[[126 105]
 [107 157]
 [110 139]]
->
[126 157]

[[118 121]
 [128 107]
 [139 126]
 [133 118]
 [144 136]]
->
[118 107]

[[124 154 137]
 [117 135 103]
 [137 131 154]
 [117 151 116]
 [116 148 112]]
->
[124 135 154]

[[127 121 119]
 [129 128 130]
 [119 153 109]]
->
[127 128 109]

[[ 98 122]
 [133 140]
 [138 134]]
->
[ 98 140]

[[113 113 126]
 [152 142 109]
 [129 158 106]
 [134 129 137]]
->
[113 142 106]

[[130 117 151 147]
 [136 131 129 130]
 [138 120 127 124]
 [132 139 145 135]]
->
[130 131 127 135]

[[112 146 114 151 147]
 [130 125 118 118 116]]
->
[112 125]

[[144 115 144 147 125]
 [130 126 105 149 133]
 [136 136 148 115 116]
 [113 138 107 121 136]
 [146 131 126 155 122]]
->
[144 126 148 121 122]
---
[[116 125 115 125]
 [110 111 134 147]
 [101 118 133 130]
 [101 112 134 130]
 [153 147 126 133]]
->
[125 134 118 101]

[[110 142 120 134 118]
 [131 137 134 148 141]
 [124 121 118 156 141]
 [125 126 122 112 126]
 [129 116 125 123 138]]
->
[118 148 118 126 129]

[[116 149 135]
 [103 157 135]
 [106 155 100]]
->
[135 157 106]

[[132 134 126 119 120]
 [125 116 142 127 120]
 [125 116 128 137 127]
 [152 117 125 129 141]]
->
[120 127 128 117]

[[151 144 123 138 141]
 [138 124 114 124 129]
 [129 119 137 137 136]
 [113 133 129 151 145]]
->
[141 124 137 133]

[[125 110 149 112 125]
 [123 104 149 105 123]]
->
[125 105]

[[109 138 110 149]
 [141 120 137 122]]
->
[149 137]

[[103 118 150]
 [105 117 152]
 [103 117 151]
 [ 99 120 144]]
->
[150 117 103]

[[138 109 146 137 141]
 [137 126 131 121 126]
 [107 138 131 145 104]
 [122 144 141 106 105]
 [119 146 131 127 126]]
->
[141 121 131 144 119]
---
[[128 109 134 125 132 114]
 [126 123 121 128 131 128]
 [125 144 149 138 131 129]
 [129 124 147 127 127 127]
 [126 113 112 152 142 138]
 [130 124 152 151 128 127]
 [131 125 112 129 125 135]
 [135 125 120 145 123 126]
 [127 110 148 125 134 124]
 [145 113 134 149 123 129]
 [127 121 115 151 134 130]]
->
[[127 145 127 135 131 130 126 129 125 126 128]
 [121 113 110 125 125 124 113 124 144 123 109]
 [115 134 148 120 112 152 112 147 149 121 134]
 [151 149 125 145 129 151 152 127 138 128 125]
 [134 123 134 123 125 128 142 127 131 131 132]
 [130 129 124 126 135 127 138 127 129 128 114]]

[[125 122 112 126 128 142 130 130 123 134]
 [104 129 134 129 124 122 126 126 128 129]
 [126 122 129 127 128 140 119 132 128 129]]
->
[[126 104 125]
 [122 129 122]
 [129 134 112]
 [127 129 126]
 [128 124 128]
 [140 122 142]
 [119 126 130]
 [132 126 130]
 [128 128 123]
 [129 129 134]]

[[131 120 128 147]
 [136 102 147 138]
 [106 153 140 122]
 [149 127 110 149]
 [150 139 102 110]
 [136 145 134 143]
 [152 119 140 138]
 [146 140 128 130]
 [125 101 134 130]
 [154 120 126 152]
 [152 117 141 109]
 [127 118 119 144]]
->
[[127 152 154 125 146 152 136 150 149 106 136 131]
 [118 117 120 101 140 119 145 139 127 153 102 120]
 [119 141 126 134 128 140 134 102 110 140 147 128]
 [144 109 152 130 130 138 143 110 149 122 138 147]]

[[117 134 125 157 151 131 101 116 143 135 133 131]
 [143 137 121 138 137 118 131 137 124 132 118 128]]
->
[[143 117]
 [137 134]
 [121 125]
 [138 157]
 [137 151]
 [118 131]
 [131 101]
 [137 116]
 [124 143]
 [132 135]
 [118 133]
 [128 131]]

[[118 147 126 131 112 119 141]
 [124 131 132 120 124 125 129]
 [145 121 133 128 128 136 127]
 [128 120 124 125 119 126 137]
 [133 125 125 126 126 106 152]
 [143 132 131 119 128 139 145]]
->
[[143 133 128 145 124 118]
 [132 125 120 121 131 147]
 [131 125 124 133 132 126]
 [119 126 125 128 120 131]
 [128 126 119 128 124 112]
 [139 106 126 136 125 119]
 [145 152 137 127 129 141]]

[[118 124 128 122 124 123 135 119 136 114 125]
 [123 118 117 120 122 128 129 122 137 115 125]
 [126 117 128 131 124 116 136 131 139 112 132]
 [116 130 121 110 122 140 130 109 131 122 120]
 [121 124 110 116 124 141 130 120 138 121 129]
 [114 133 121 111 129 138 129 106 132 120 124]
 [121 120 118 125 126 125 129 126 137 117 131]
 [120 127 130 127 129 116 137 120 139 111 131]]
->
[[120 121 114 121 116 126 123 118]
 [127 120 133 124 130 117 118 124]
 [130 118 121 110 121 128 117 128]
 [127 125 111 116 110 131 120 122]
 [129 126 129 124 122 124 122 124]
 [116 125 138 141 140 116 128 123]
 [137 129 129 130 130 136 129 135]
 [120 126 106 120 109 131 122 119]
 [139 137 132 138 131 139 137 136]
 [111 117 120 121 122 112 115 114]
 [131 131 124 129 120 132 125 125]]
---
[[146 138]
 [136 152]
 [141 147]
 [145 140]
 [148 134]
 [135 153]
 [137 151]
 [142 145]]
->
[[146]
 [136]
 [141]
 [145]
 [148]
 [135]
 [137]
 [142]]

[[141 123 133 133 141 131]
 [104 115 112 149 145 112]
 [108 122 119 145 142 124]
 [151 137 130 117 112 127]
 [125 131 128 134 132 133]
 [134 143 139 126 124 150]
 [ 99 110 103 151 144  99]
 [121 135 139 138 141 153]]
->
[[141 133 141]
 [104 112 145]
 [108 119 142]
 [151 130 112]
 [125 128 132]
 [134 139 124]
 [ 99 103 144]
 [121 139 141]]

[[117 128 134 126 135 120 126 127 140 100 137]
 [131 130 127 129 125 141 128 128 122 148 127]
 [135 124 124 129 125 116 129 128 127 123 120]
 [122 128 131 127 132 124 127 128 133 115 135]
 [131 129 126 129 124 145 127 128 121 149 127]
 [132 126 126 128 126 120 129 128 128 125 121]
 [124 122 124 129 128 137 126 127 131 111 125]]
->
[[117 134 135 126 140 137]
 [131 127 125 128 122 127]
 [135 124 125 129 127 120]
 [122 131 132 127 133 135]
 [131 126 124 127 121 127]
 [132 126 126 129 128 121]
 [124 124 128 126 131 125]]

[[131 137 152 143 115 132 143 111 109 135 124 126 121]
 [120 149 119 131 138 149 128 144 144 118 123 113 111]
 [129 135 148 134 118 128 135 115 115 135 124 128 149]]
->
[[131 152 115 143 109 124 121]
 [120 119 138 128 144 123 111]
 [129 148 118 135 115 124 149]]

[[126 126 127 132 128 132 133 131 130 125 125 136 116 129 128 127]
 [126 129 127 133 120 130 133 129 127 123 123 128 125 121 126 133]
 [131 127 129 126 105 126 129 128 131 123 142 122 136 132 129 137]
 [124 129 131 126 109 128 122 125 126 128 129 125 147 133 126 128]
 [132 125 130 127 147 130 122 125 128 124 118 127 129 120 129 133]
 [142 126 119 131 137 128 128 129 125 123 135 119 149 141 130 128]]
->
[[126 127 128 133 130 125 116 128]
 [126 127 120 133 127 123 125 126]
 [131 129 105 129 131 142 136 129]
 [124 131 109 122 126 129 147 126]
 [132 130 147 122 128 118 129 129]
 [142 119 137 128 125 135 149 130]]

[[127 134 130 140 149 156 136]
 [126 123 121 151 107 132 144]
 [132 138 131 134 157 152 132]
 [126 120 123 123 100 104 125]
 [129 132 126 149 140 155 141]]
->
[[127 130 149 136]
 [126 121 107 144]
 [132 131 157 132]
 [126 123 100 125]
 [129 126 140 141]]
